In the rows, zero is written as 128.
Rotation paths and how fast each direction turns (degrees a step)
Each turn is a multiple of 5 degrees from 10 to 175, or 0.
Each row of a path follows its step; steps can be skipped.

step 0: [128 108 131 132 133 116 115 132 126 134 133 132 129 123 125 125 138 128
 130 122 120 128 123 134 128 130 132 123 128 135 142 130 131 126 131 116
 122 124 134 133 124 120 138 134 125 115]
step 1: [134 128 130 138 125 115 126 122 136 128 127 127 128 137 126 137 132 131
 142 134 137 130 127 142 123 128 123 136 136 134 130 112 133 121 125 122
 128 119 125 121 115 129 135 127 128 124]
step 2: [129 135 126 127 130 124 139 117 129 130 122 119 144 125 125 132 129 128
 135 126 130 130 112 140 131 140 135 125 121 120 137 122 128 122 131 122
 125 120 126 138 132 125 136 129 125 138]
step 3: [126 127 133 133 122 132 135 123 125 133 121 125 137 120 123 123 129 118
 120 124 129 112 130 136 119 135 119 130 122 132 129 124 138 119 120 127
 128 120 121 130 136 116 126 126 128 113]
step 4: [118 130 125 133 124 126 132 116 132 126 124 143 137 124 127 121 108 120
 136 121 126 132 122 116 135 121 120 127 134 129 131 117 132 126 128 128
 132 119 122 119 130 122 129 132 128 125]
step 5: [140 129 134 124 127 129 130 118 134 119 125 121 136 139 128 121 117 138
 120 122 117 133 127 121 125 139 118 118 124 125 129 120 130 130 136 130
 128 131 135 125 122 113 125 134 129 127]
step 6: [124 128 132 129 121 132 122 123 128 136 126 125 122 130 128 114 122 131
 122 120 133 130 126 129 128 124 124 132 106 139 130 115 122 134 114 120
 128 130 144 124 131 126 126 132 129 132]
step 7: [121 125 132 143 119 131 136 134 119 125 138 127 141 125 119 127 126 137
 131 118 129 129 134 119 128 129 133 144 131 133 135 118 121 134 131 131
 131 129 139 128 122 127 123 123 132 134]
step 8: [135 135 142 129 127 126 125 116 124 129 133 129 133 124 119 127 141 140
 117 133 127 135 122 119 131 118 140 134 127 127 130 132 120 120 125 129
 126 123 130 127 124 117 115 131 120 126]
step 9: [124 131 132 120 131 127 123 125 126 137 133 131 137 121 126 132 136 139
 141 125 130 128 128 133 131 126 123 133 121 128 129 131 125 140 116 117
 131 137 117 126 119 120 115 136 139 120]
Directions:
[124 130 127 126 124 128 131 127 125 129 130 128 129 129 127 130 126 128
 132 128 125 128 127 129 130 125 128 128 131 125 128 126 129 130 129 127
 130 132 130 130 128 131 130 129 130 129] -> 140
[126 132 127 127 126 129 129 128 128 127 127 126 130 123 130 128 130 126
 130 131 128 127 124 126 126 129 127 124 129 129 126 129 125 130 128 130
 130 126 124 128 128 127 125 129 129 125] -> 60
